One vector is turned by the same rotation once a step. Each row is the vector after some number of steps, and that number follows the row.
The counts run from 0 to 355.
[-29 -12 -12 -39 -16 -14  39 -44 -31 -16 -13  36   1  -2  -3 -23 -40  -1
  32   4  35 -23  13  31  42  10   6  38  17  -5  32 -12  20   6  24  30
 -12 -10  19  -7  23   6 -20  17 -28   2  22 -35 -10   2  36  12  31 -28
   9   0 -13  22   7 -15  19 -14  32 -24  -7 -33  19   6  39 -14 -12 -40
  -4  19  -5  21 -13   8 -17  -4  22 -19] | 289
[-29 -21 -22 -43  -7  -9  62 -11 -36  -8 -11  43   1  -9 -11 -12 -43   3
  32  11  39  -1   8  19  40  -2  16  47  12 -11  37 -24   8  18  16  11
 -30   0  15  -4  19   2 -27  12 -26   9  26 -28  -9  20  32 -17  12 -20
 -21 -23  -8  28  -1 -29  15 -15  37 -30 -16 -32  30 -13  17 -18 -15 -27
  -7  22 -19  19  -6   0 -15 -10  24 -14] | 298
[-22  -2   3 -37 -12  30  -5 -34 -28 -32  -9  17  28  29 -34 -43  -6  -5
  35  -9  24   0  -5 -23  16  29  22  32   3   2  34 -29  26  22  42 -14
 -17  14  32 -16  30  23   7   4  -1 -17  10  13 -19  34   0   9  37   2
  -5 -15   8  36   2  13  27  -5  23 -24   6  -9   9   9  34   6 -19 -42
  -9  18 -17  -3 -22 -36 -29 -11  40   9] | 328
[-48  10 -29 -50 -18  -2   2   0  23 -17  13  24  -9  -1 -39  12 -31  21
  21 -22  70  -6 -23  -4  34 -36  -9  33  -4  -2  45  13  28  19   7  21
 -19  -2  29 -20  23  11  -1  48 -10 -11  34 -10 -17  48  -1  21  18  -1
 -13 -22 -11  34 -17 -15  13 -20  21 -13 -20   8   7  21   8   2  -3 -15
  -9  32  11   7  -4 -28 -30  10  33   2] | 29
[-18 -24 -28  -6  -3  23  19 -18 -14 -22 -29  15  11  22 -30 -52 -25 -13
  27  -8  27   4  -7  -5  26   2   6  71  25   2  13 -35   9  21  25  -1
 -44  20  30 -15  16   8  -4   0  -5 -26  27  -2  26  33  -1  -3  49 -20
 -17 -18 -11  30 -18 -29  19  -5  25 -22 -25 -10  -3   9  13  -4 -19 -53
  -8  37 -23  -6  16 -18   0   0  41 -12] | 112
[-40 -19  14 -41 -36  14  -7 -26   2 -36 -37  18  13  14 -12 -12  -5 -31
  35 -21  20  -3   7   5  25  10  31  32   3  27   1 -38  31  21  33  14
 -16 -14  64   1  27  16   9  32  -8  -2  34 -22 -21  13  31 -14  14 -29
  -9  -8  11  28 -16   5  19 -37  37 -29   8 -10  -4  -5  21   9  -8 -18
 -24  16 -23  -3 -17 -24 -40  10  35  -7] | 136
[-39  13 -20 -42  -5 -12  23 -31   1 -10 -15  31  -1   5 -45 -21 -54  24
  19 -18  35 -10  -1   5  25   6   5  -6 -22 -20  25   9  36  45  31  13
 -41 -23  25 -14  15  24   0  49 -35   1   0 -10 -23  13  14  -1  -6   0
 -10 -38  -6  36 -16  20   8 -31  18 -19 -16   6  18  27   5  -7 -10 -22
 -13  34  -1  21   3 -33 -57  -9  12  -6] | 240
[-30   1 -29 -33 -25 -17  -6  -4  12   5 -27  40  24  10 -30 -12 -21 -17
   9  -1  14  36 -13  38  37   9  22  11  34  33  24  12  23   9  43  -9
 -47  -7  40 -11  44  19 -28  60   4   8  18   1 -17  18  38  -2  24  -9
   2 -18  -5  43  14 -17  11 -15  26 -12  -2   6 -12 -11   5   5   7 -12
  24  13  15  23   2  -7 -23  13  28 -10] | 177
[-41   2 -22 -35 -23 -35 -15 -25   0 -14  -4  37   3   6 -10 -30 -31 -21
  32  -9  47 -24 -10  16  34 -12  -3  29  17  36  33  20  23  -5  29  22
 -11  -8  27  -7  52   3 -34  30 -19  -4  39 -19 -35  26  23  30  30 -15
   3 -12 -13  18  -6   2   6   8   1 -36   7 -24  21  17  46 -11   6 -22
 -10   7  20  20 -21 -21 -32  15  27  -7] | 271
[-29   9 -50 -18 -25 -25  -6   5  16   5 -29  28  34  14 -35 -22 -22 -23
   6   8  10  33 -15  27  26   8   7  10  19  29  28  -6  15   3  46 -13
 -69 -19  32 -14  34  14 -29  51   0 -10   6  23 -15  19  26  -1  36   8
 -11  -3 -12  42   3 -17   9 -12  27   2 -10  10  -4   1   6   9  11 -17
  21  20  17   5  22 -13 -32   4  28 -19] | 178
[-43   5  -3 -24 -13   4   0 -36 -30 -24  -7   9  12  29 -31 -40   1  -3
  29 -19  41  -9  -6 -26   2  26  29  36  13 -16  32 -41   7  22  51  -5
 -50   9  29 -29  18  11  12  17  11 -31  14  47  -6  24  -8  20  22 -11
 -13  -4   0  24 -10  11  33  -1  17 -15  -2  13  28  31  20   8 -16 -31
 -14  24 -21 -22  20 -12 -27  -9  18  -9] | 336
[-41  -9 -27  -7 -19  21  10 -29 -29 -16  -2  24  25  17 -41 -72 -37   0
  20   0  27  10 -12  22  16  17   4  36  33  -9  34 -26   8   8  46   7
 -21   2  12 -13   8  15 -18  -3 -17 -31   4  -5  12  20   4   2  46  -4
   1  -7 -11  40  30   4  26   0  14 -16   2  -6  -5  12  57   4 -13 -51
  -4  23   5  16   7 -21 -15  -7  21   8] | 94
[-44 -26 -25 -30 -11   5  25 -17 -20  -9 -11  27   3  -7 -27 -26 -39   9
  48 -17  60  -8 -31 -16  35  -2  29  26  34  -9   8 -22   6  37   9   8
 -39  22  35 -14  27  22  -8   3  -9  -1  43 -10  12  19  -3   9  30 -10
   0 -25 -10  33   8 -23   3  -8   3 -37  -8  -4 -11   5  19 -11 -21 -44
  -2  17 -23   6   8 -10   3   6  33  -3] | 109
[-24 -16 -57 -46 -20 -19  20 -25  -3   0 -39  48  18   2 -13   1 -38 -21
  30   4  19  -2 -23  37  49   6  -8  11  24  26  23   3  12  11  21  -3
 -36   0  47 -30  41   7   8  45  -8 -15  37   0  -4 -12  20  22  33  -2
   2  -8 -11  12  19 -24  -7 -35  42  -4   9 -12  11  21  -7 -10   2 -25
  18   6 -17  -7 -11 -14 -13   5  31 -16] | 195
[-11   3 -26 -23   4  54  28  -9  -4 -22   0  23   2  17 -35 -12 -33   1
   6 -26  46  -6  -4   2  19 -39   5  55   9   2  41  14  37  13  30   7
  -1  12  23 -34  14   7  -1  47 -18 -35  32 -13 -13  46  22  12  33   5
 -21 -26 -11  27  -5 -18  10 -11  41  -2   2  17   8  16  17   4  11 -22
  -2  32 -16  -4 -16 -30 -15  16  46  12] | 23
[-34 -16 -41 -36  -1 -22  50 -11 -27 -14  -2  34   5 -15 -16 -18 -35   5
  39  19  31   5  12  26  37  -3   3  45   3 -13  41 -34   6   6  11  23
 -58  -6  11  -4  12   4 -18   6 -15  -8  29  -9  -8  22  34 -33  25 -19
 -22 -15  -3  24  -8 -33  14 -21  29 -22 -27 -16  37  -8  14 -15 -15 -32
  -5  18 -18  17  20  -1 -24 -22  16 -16] | 299
[-23  17 -45  -9  -5 -14   3  -3  10  -2 -19  23  37  15 -41 -37 -19 -44
   2   8  13  41 -13  25  17  -5  20  20  35  29  30 -13   5  -7  54 -17
 -68 -16  31 -10  34  22 -13  35   4 -37  11  25 -13  18  15   4  43   7
 -15 -13 -16  36  19 -16  11 -13  22   6  -2  17  -8   5  28  10  16 -19
   6  15  -2  -6   9 -30 -20   4  35 -11] | 179
[-19 -13 -17 -29  11  17  27  -5 -22 -19  -1  15  30  10 -29 -40 -26 -10
  44  19  40  23  -1  -6  28   7  26  40 -11   5  32 -36  11  16  30   6
 -16   7  24  -7  30  27  -6 -19 -13 -11  24 -10 -24  43  23 -19  39   1
 -30 -22   5  27   3 -24  11   5  16 -15  -7  -9  14 -18  36 -13   2 -33
 -10   9 -32   9 -16 -50  10 -11  53  19] | 310
[-31  -2 -22 -56 -22  -4  -5  -9 -21 -34 -12  31  27  13 -28 -14  -4   0
  58  -4  28  24  -6 -17  48  22  24  15  -3  19  29 -22  35  32  30  -8
 -37  16  37 -15  32  17   6  17  -4   5  17   6 -17  27   5 -11  21   0
   4   1  32  40   5   6   2 -23  29 -21   3 -19  23  -5  16  -8 -38 -43
   1   1 -11  12 -18 -34 -35 -11  27   9] | 325
[-15  10 -25 -42   6   5  26 -20   1 -23 -19  39  12  10 -26 -15 -50   1
  19  -5   9   3  -1   7  36  -7   5   0 -18   4  23  12  54  22  38  10
 -32 -18  29 -13   8  25   6  34 -43 -23  15 -22 -30  17  22 -20   1  17
   3 -20   9  36 -11   7 -12 -49  30  -8  14   6  17   7  10  -5  -5 -26
 -10  21 -13   8 -13 -34 -55   1  22  10] | 235
[-28   7 -16 -15 -20 -27  10 -36 -29 -11   2  28  -5  18 -28 -41 -34   3
  15 -10  51 -23  23  35  -5   0  -5  42 -26   2  18   0   2  -3  50  12
 -48 -12  27 -18  23   9 -15  -6 -21  -9  24  11 -28  22  19  -9  29  -3
 -23  -4 -18  13 -19 -18  36   5  36 -24  12  -6  20  43  18 -10  10 -15
 -50  22 -14  -1   8 -25 -21 -20  28  -9] | 62
[-21   7 -12 -22  -6  24   6 -31 -29 -31 -19  26  33  33 -29 -45  -9  -9
  29 -10  16   8  -1 -25  19  19  28  34   6   9  35 -35  25  16  50 -24
 -48  11  37 -22  22  10  15   9   0 -39   8  36 -11  25  -3  -9  23   0
 -11  -8  12  31 -15   1   9  -9  30 -14  23   4  34  10  21   6 -28 -45
  -1  25 -19 -16  -6 -15 -31   1  34  -2] | 332
[-34   8 -14 -40 -22 -23   8 -40   4 -27  -1  41   7  14  -9   5 -48  -2
   6 -15  49 -26  -3  18  36 -16   0  24 -27  14  25  17  22   9  18  10
 -46 -25  28  -8  23  12   4  32 -41  -3  14   1 -21  12 -11  -4  17 -10
  -3 -15 -18  46 -22  -2  20 -30  48 -26  -2 -12   3  29   2  -1 -19 -23
 -22  35   6  14 -19  -8 -49   9  16 -25] | 47
[-31  -3   8 -27 -12  -6  26 -33 -27  11 -18  40   6   2 -35 -31 -19  -7
  23 -18  47   5   6  19  -7  -1  57   7  19 -10   6 -21  31  20  54   4
 -31  -3  38 -28  29  29 -13  30   6  -3  19   1 -23  36  50   0  -2 -14
  -4 -25 -13  27  -6  -8  11  -4  24 -24  19  28   2  -2  18   8  20   6
 -14   3 -26   8   7 -33 -17  15  52   4] | 158
[-29  10  -7 -17  -6  -9  18 -40 -19 -25 -13  22  21   5 -27 -37 -21 -31
  34 -22  16  -2  -1   4 -15   1  51  13  13  -9  -4 -54  26  11  47  13
 -62 -23  29 -20  19  29  13  21   4 -34  15  15 -13  20  19 -13   5 -25
 -12 -12   9  18  -4   1   6 -20  13 -14  18  16  27  13  36  30   1 -18
 -41   6 -39  -6  20 -38 -28  -7  21   9] | 148
[-14  18 -24 -15  -2  10  -6 -27  19 -40  -9  16  17  18 -15 -31 -33 -18
   4 -18  35  -8   9   8  27 -35  -9  53 -22  18  30   7  25  -3  44  11
 -32 -16  21 -17  19   7  15  21 -35 -54   0   9 -20  42  -8   3  42  -4
 -11  -3  -5  46 -30  -9  15 -30  35  -1   0  -5  -5  20  18  21  -3 -25
 -24  27  -2  -3 -13 -22 -33   2  35  -9] | 40
[-31   1 -22 -28 -22  13  -4 -22 -25 -32 -22  21  32  27 -27 -30  -1  -9
  31  -4  22   7   0 -12  30  32   7  33 -12   5  48 -28  21  14  49 -20
 -49   6  33 -14  14   4  10  21   0 -29   8  31   2  34   2  -7  29   4
  -6  -1  18  24 -17  10  20 -19  38 -11   5  -2  33   9   9  14 -30 -40
   7  26  -9 -11  11 -20 -38 -12  21 -11] | 331
[-32  10  -8 -10  -1  -6   3 -27 -25  -7 -17  12  20  26 -24 -16   0 -16
  27 -31  51  -1  -7 -12   0 -19  34  45  24  13  16 -22  22  -3  57   4
 -50  11  20 -26  34  13  14  16   3 -28  32  36  -8  50  27  14  32 -15
  -5  -7  -7  -5 -13 -21   7   3  18  -5  23  22  22  18  25   4  10 -26
 -10  12 -22  -9  17 -26  -8  34  50   5] | 350
[-43 -10   1 -22 -24   1 -24 -24   1 -33 -24   3  19  16 -27 -34   4 -49
  33 -15  22  -7   6   7   2  17  10  33 -18  21   8 -56  14  14  39  19
 -31 -21  47  -7  16  22  20   8   5 -23  22  -2   0  29  14  -8  40 -18
 -22   1  -4  31 -14   2  28 -20  20  -4  -5 -20   6  13  34  17   2 -21
 -40  17 -21 -13  13 -40 -32  -3  32 -15] | 134
[-17   3   9 -17 -15  26   5 -46 -32 -16 -25  28   6  34 -22 -31  -5  -5
  24 -39  42   3   4  -3   9  -6  38  56  25   4  21  -8  26  11  52  -6
 -27  24  40 -34  32   1   6  26   2  -9  23  16   3  43  24   7  26 -30
  -4 -17  -4  14 -20 -15  10  -5  33 -26  15  10  15  14  16  11  -9 -30
 -12  18 -19   1   5 -14 -14  20  40  -4] | 346
[-18  19 -38 -22  -5  20  36 -22 -14 -14   1  19  -6  15 -57 -18 -26  14
  21 -24  48 -17  -7  10  -1  -3  -4  39  18 -27  54 -17   9  18  33  14
 -27  -3  14 -51  18  15  12  31   6 -36  30  17   6  19  12  19  30  -3
 -33 -17 -19  20  22  -6  19 -10  22  10 -10  13  35  30  36   3   9 -41
  -7  30 -21  -6   3 -34 -14  -8  16  15] | 13
[-31   3  -7 -43 -14  12  -4 -26  25 -38   5  29  20  12 -30  -6 -42   1
  21 -31  59 -15 -12  -8  29 -37   6  26  -4  15  19  13  28  15  16  23
 -16 -11  22 -18  29  18   7  31 -22 -19  23 -17 -21  36  -9  15  42 -13
   2 -21 -11  48  -2 -10  11 -13  23 -18  -1  -4  -9  12  32  13 -13 -22
 -29  13   2  12 -34 -35 -28  20  38   3] | 37
[-20  15 -22 -20 -17  -8   4 -34 -33 -24 -20  25   8  31 -30 -16   3   1
  33 -27  37   3  -3  -8  23   4  17  36  20  -3  29 -29  23  17  44  -7
 -70   1  24 -38  25  -3  13  18  12 -34  12  47  12  32   0  -1  21 -22
 -11   9  21  11 -25  -3   9 -13  30  -6   4   4  41  26   1  14 -27 -41
  -2  22 -14  -2  28  -8 -39   0  20 -11] | 340
[-38  -3 -18 -21 -22 -25  18 -12 -13  12 -27  37  -1  -2 -43 -21  -5  -2
  14  -9  27  14  14  25   5   9  36  20  11 -19  14 -28  35  11  53   4
 -61 -16  26 -15  18  28 -28  47  14   2  12  10  -9  38  55 -12   3  -9
 -21 -20  -8  22  -6 -11  16 -12  25 -11  -9  21  13   7  -1  22   9   1
  -8  25  -7   3  34 -12 -44  -2  30 -22] | 160
[-21  -5 -30 -38 -10 -21  29 -37 -29 -31 -11  48  11  -5   9 -22 -43 -30
  38  11  27 -20  -2  20  46 -15  16  35  34  16  28 -15  17   5  23  21
 -30 -11  22 -13  30   0 -21   9 -24 -21  28 -26 -23   4  12   4  30 -37
  15  -9   0  22   8 -12   0 -14  18 -31  16 -35  27   0  52 -18 -22 -37
 -10   7 -13  28 -15 -10 -13   8   9   1] | 284
[-39   3 -15 -35 -21 -32  17 -25 -18   1 -24  44   5 -10 -28 -10 -11 -13
  41 -14  15  11  14  33  15   4  49  -5   6  -5  -1 -28  43  15  45   7
 -66  -6  34 -20  25  29  -7  29   2  -7  10   0 -11  32  63 -15  -3  -5
  -7  -2  22   7  -6 -13   6 -19  29  -3  -1  18  24  -1   5  17   3  -3
 -12  -5 -16  15  34 -15 -43   1  31  -7] | 155
[  2  10 -17 -43  -2  25  24  -8   6 -41 -16  22  -8  14 -39 -21 -46 -16
   7  -1   9  17  -2  15  16 -26   5  46  -6   5  29 -16  28  21  38  14
  -3 -28   9 -21  11  12  14  42 -33 -12  26 -26 -25   3  10  -8   9  -8
 -18 -26 -17  41  -3   6  -1 -48  25   0  -5   8  15   4  39   5   6  -5
 -29  29 -25   9 -14 -60 -23   5  18  27] | 225
[-27  14 -24 -32  -3  -2   9 -21  10 -21 -17  23   1  10 -54 -30 -43   2
  21  -8  12  -1   4  17  17  11 -15  22 -32 -12  31  -5  40  21  43  25
 -25 -37  18 -19   2  22   9  32 -34 -18  -4  -8 -11  11  31  -7  14  15
 -16 -19  -5  37 -15  17   9 -48  28   6 -31   2  18  22  19  14   0 -17
 -17  17   2   3  11 -43 -51 -12  21   8] | 232
[-41  -5  15 -44 -13  10   7 -24 -16 -25 -25  25  34   4  -4 -21  -7 -35
  42 -11  22  -8  -6  -7  10   6  47   8   5  22   2 -48  32  17  42  12
 -31 -13  55  -8  25  28  22  24  -9 -19  32  -5 -31  11  20  -4   5 -20
  -8 -13   4  29 -10  13  10 -31  20 -21  27   1  17   6  33   7 -10 -16
 -33  12 -31 -15  -6 -31 -25  18  35   7] | 140
[-58 -23 -19 -27 -11  15  30 -19 -30   0  -6  41  36  -2 -23 -40 -51  -2
  41  -9  38   5 -24   0  46  15  21  19  37  -7  13 -19  25  20  19  16
 -22  24  31  -8  20  19 -16  -4 -30 -16  24 -14  10  14  10   8  29   7
   6 -13   2  23  24 -11   8  -9   4 -30  14   5  -7  13  23 -17 -26 -53
  12  23  -8  15  -8  -6  -5  12  38   5] | 100
[-20  15 -39 -35 -12  12   5 -11  28 -35  -2  39   6   0 -15  11 -34  -2
  19 -17  54  -4 -17   6  43 -50  10  45   5  17  30  13  42  18   5  13
 -30  -9  25 -14  29   6  -6  51 -19 -28  27 -16 -14  47 -12  -5  28  -8
   0 -16   9  39 -20 -22 -10 -30  30 -11   0  -4  10   4  14  12 -19 -23
  -4  18  -4  24 -16 -24 -42  19  16   9] | 33
[-41 -16 -38 -44 -13 -25  35  -8 -19 -21  -1  36  -2  -9 -33 -15 -34  11
  46  19  63   0  13  13  37   4  16  32  -9 -20  24 -25  13  23   7  27
 -27  -2   4  -9  24  25 -15  -6 -11  17  25 -22  -8  30  35 -15  28 -16
 -23 -16   1  26  11 -30  18  -3  19 -24 -40 -23  28  -6  30 -17 -15 -22
 -14  -1 -17  26   4 -26  -4 -23  20  -4] | 303
[-16  -7 -44 -23   8  -8  46 -13 -28 -23   1  24  10   2 -16 -33 -40 -16
  27  23  28   8   8  15  27  -9  22  50   1 -14  30 -48   2   5  23  18
 -52 -16   1 -16  11  11 -15 -21 -19 -27  10   3  -5  32  20 -18  36 -17
 -34 -13  -2  14  -2 -39  12 -11  30  -2 -21 -21  34   2  29 -15 -11 -29
 -14  14 -32  11   7 -15   2 -20  22   6] | 300
[-29 -18 -49 -40 -33 -23  32 -20   0   8 -26  41 -13  -2 -30  -8 -38 -16
  13   7  31  -2 -21  34  32   8 -19  28  11   9  32  -9  -1  19  31  -4
 -36  -7  30 -31  31   5  -4  54  -5  -3  41  10   1 -25  17  18  24 -11
 -22 -18 -28  24  16 -18  19 -31  42  -2 -16  -3  22  39 -10 -16  16 -15
   2  24 -15 -21  10 -11  -9  -5  15 -23] | 200
